In the rows, 128 means zero.
The rows of M fall into several groups, which share some directions, and each row is roughly a mix of its group's hidden directions, except some rows that fit no group.
M (151 x 10):
[[138  86 103 150 141 143 127 196 143 148]
 [172 104 121  88 122  91 148 124 175 105]
 [139 127 150  94 163 115  81 124  72 117]
 [119 146 143 149 175 108 160 107 135 187]
 [ 88 116 161  99 154 105 153  85  92 127]
 [106  76 113 133 125  70 131 119  87 130]
 [109 178 164 136 121 107 132  75  97 114]
 [150 110  91  87 125 139 140 113 188 101]
 [117 137 113 139 122 209 118 127  92 117]
 [135 157 192  97 135 100  95 148 117 115]
 [160 158  73  89 115 124 129 104  98 150]
 [154  88  99 130 163 161 140  75 144 120]
 [196 136  98 132 161  93 150 137 119 140]
 [174 117 162  67 138 128 123 124 160 108]
 [109 122 188 123 147  81 132 172 128 117]
 [157 131 151  62 123 156 103 131 161 110]
 [ 68  92 142 134 167 127 101  94 128 140]
 [164 156  68 153  92 122 121 157 129 138]
 [167 117  81 156 134 178 100 105 118 135]
 [131 151  89 118 115 140 147 124 167  63]
 [147 103 156 157 155 134 169  74 153 135]
 [133 116  90  71  97  77 129 132 115 120]
 [106 178 136 149 118 112  96  92 146 175]
 [122 118 181 117 133 113  70  95 130  98]
 [141 181 143 125 143 133 145 117 180  83]
 [ 96 155 176 101 101 178 132 152 137 130]
 [105 116 112  99 144  84 111  72 126 164]
 [171 103 159 126 124 127 145 133 194 104]
 [135 111 111 132 110 210 124 129  97 129]
 [197 100 109 134 113 162 131 157 141 112]
 [150  73  81 126 139 150 169 150 137 117]
 [148  79 136 123 113  96 160 126 148  73]
 [190 149  76 134 150 120 126  98 118 132]
 [178 127 139 133 168 130 119 162  73 116]
 [141 176 165 131  96 116 133 143 158 178]
 [161 158 124  85 111 175  86 131 117 148]
 [ 95 125 174 108 150 135 113  70 147 152]
 [ 94  94 159 118 115 115 145 156 142 189]
 [ 98 141  98  74 112 138  77 116 123 152]
 [ 86 141 175  96  94 106 122 167 139 140]
 [ 85 168 120 106 157  94 173 132 122 104]
 [165 181 136 141 136 156 116 155  91  94]
 [133 106 119  91 157 168 104 154 100  81]
 [142 137 180  87 109 127 114 180 105 140]
 [176 135 102 172 117 104 154 133 160  92]
 [173  99 163 109 128 135 170 170 141 150]
 [108 131 121 144 141 104 151  93 171  68]
 [144 103 144 201 135 129 158 124 118 163]
 [131 102 113 166 168 116 186 163 124 129]
 [104 141 146 189 145 130 142 114 140  72]
 [ 86 151  73 147 120  99 160 155 125 147]
 [ 69  81 128 149 138  86 124 143 120 108]
 [149 152 125 174 169 165 113 119  88 152]
 [113  73 164 155 141 108 171 159 135 127]
 [135 162 123  73 148  89 166 129 156 112]
 [141 154 103  93 134 147  92  70 136  98]
 [125 144 168 151 130 114 107 155 191 159]
 [173  88 101  91  98 110 143 163 132 115]
 [ 88 123 156 185 121 180 126 141 135 119]
 [150 185 174 125 147 117 154 165 129 109]
 [168  77 117 177 128 151 107 128  99 140]
 [ 96 144 150 133 135 105 174  94  93 170]
 [177  97  93 137 105 102 121 140 101  85]
 [172 142  96 158 180 125 171 121 133 123]
 [165 154 179  94 139  96  97 111 144 118]
 [150 140 155 156 150 122 144 124 113  54]
 [104  79 112 140  97 185 136 103 145 133]
 [179 116 177 134 146 107 114 139 108 173]
 [164 118  52 141 127 141 112 135 156 118]
 [142 153  91 166 183 104 155 107 134 112]
 [ 95 128 165 172 168 112 129 124  89 158]
 [127 161 129 106 161 101 144  82 178 108]
 [ 82 168 117  94 152 144 137 100 149 166]
 [149  74 100 105  99  92 150 153 128 101]
 [163  95  57 134 126 120 139 103 116 111]
 [125 155 100 141 154 138 164 169  74 110]
 [127 115 113  88 102 164 137 130 196 124]
 [141 118  74 183 121  94 140 139 131  96]
 [135 175 140 140 122 161 111 103 182  93]
 [118 112 153 181 121  77 170 130 146 120]
 [103  83 183  94 163 148 125 122 144 123]
 [121 160 110 133 128 176  84 113  79 108]
 [147 166 114 120  86 123 136 168 184 124]
 [180 130 169 155 160 124 105 118 109 167]
 [116 173 126 167 141  98 168 157 118  91]
 [139  63 155 128 132  88 130 136 108 167]
 [ 72 105 127 147 122  96 168 135 171 135]
 [152 163 156  95 112  74 132 166 142 112]
 [148 101  72 135 184 127 107 102 118 129]
 [ 94 105 133 167 162  87 167 104 108 136]
 [149 155 174 133 163 162  93 136 168 130]
 [131 185 142 157 144 185 115 117 150 119]
 [110 157 157 147 159 126  69 117 167 116]
 [138 145  53 106 130  94 146 104 113 132]
 [163 184 167 115 170 130 131 128 135 157]
 [ 97  95 107 109 160  88 151  95 125  90]
 [ 88 114  82 141  99 118 172 136 158 157]
 [172 133  80 170 149 136 122 140 157 162]
 [129 183 136 142 124 127 146 174  97  83]
 [ 86 125 122 142 164 175  99 101 102 158]
 [102 112 128 107  95 119 151 138 177  73]
 [145 132 118  85  99 156 137 149 127 193]
 [101  76 129 141 115  95 166 174 114 128]
 [175 136 127  70 125 102 152 169 127 137]
 [126 111 102 109  73 172  93 100 120 143]
 [ 86 113 116 103 125 117  87 100 170 167]
 [143 137 177 131 166 148 151 180 102 113]
 [ 90 173 132 162 176 124 141 112 137  93]
 [156 146  77  68 134 106 113 114 114 113]
 [150  89 117 140 109 102 170  94  81 117]
 [129 141 181  89  88 120 118 169 141 150]
 [ 71 152 163 147  99 100 164 138 113 133]
 [106 144 155 115  88  94 119 182 150 156]
 [122 183 132  94 121 142  99  83  94 115]
 [119  87 149 118 148 166 151 131 115 190]
 [ 80 133 128 133 108 144 183 146 172 146]
 [159  81 137  98 114 110 118 102 183 143]
 [183 137 180 136 110 150 153  93 114 130]
 [116 165 144 168  95  88 161 127  97 150]
 [ 72 162  90 131  94 129 160 111 120 145]
 [156 196 147  91 127 104 137 135 154 142]
 [141 155  73  92 127  84 155 105 115 136]
 [135 156 169 126  72 152 103 166 108 127]
 [166 152 100 169 146 127  69 147 133 127]
 [135  98 127 153 113 113 175 191 112 139]
 [139 195 158 171 114 106 117 149 134 129]
 [129  94 131 106 152 145 151  55 122 110]
 [130  74 142 101 165 136 140  75 116 112]
 [128 113 161 182 179 133 135  94 146 114]
 [ 98 103  84 123 140  99 144  78 152  98]
 [118 128 162 124 132 156 131 193  80 125]
 [119 115 120  72 168 164  96  92 132 121]
 [173 156 142 123 164 104 171 170 130 137]
 [124 107 175 131 194  99 113 138 145 115]
 [125  67 112 133 108 100 180 139 147 144]
 [156 120  68 161 128 164 120 111 125  90]
 [137  60 114 121  87 153 128 150 109 154]
 [129 170 151 132 103  97 103 126 189 146]
 [106 124 125 169 173 135 176 168 111 114]
 [ 73 150 101 132  92 182 137 123 133 135]
 [112 120 181 175 145 107 171 105 114 133]
 [167 129 108 151 168 159 114 126  74 106]
 [ 80 137 116 114  68 166 120 129 116 103]
 [193 110  96 125 145 129 129  96 165 108]
 [176 135  64 122 117 113 107 106 105 147]
 [111 118 171 164 131  82 179 137 147 128]
 [162 105 127 112 143 125 114  76 185 145]
 [111 143 195  92 111 101 115 136 161 128]
 [133 140  96  76  93 110 151 170 122  99]
 [117 115 188 150 126 136 107 135  67 130]
 [132 129 102 123 112 147 123 200  93 159]]

Here is one row from each group, named. Which group is each of the other rows in?
[127 113  82 159 155 136 164  98 165 159]
U
[106 156 136 171 167  97 121  81 109 108]
H
[105 104 121 129 101  76 127 129 191 140]
Y
[100  73  89 143  90 164 125 121 117 141]
B

[ 85 140 113 147 132 124  75  85 109  97]
B
[182 179  88 108 124 148 127 125 111 146]
B
[157  97  61 153 135 106 135  96 130 138]
B
[ 72 129 155 106 161 153 141  85 128 153]
U
[124 109  70 152 120  94 107 156 153  93]
Y
[136 153 121 105 117  55 102 104 151 138]
B
[ 65 132 110 166 105 139 102 104 107 105]
H
[ 86 133 187 150  93 148 140 152 150 125]
U
[109 131 165 182 181 133 116 107 118 107]
Y
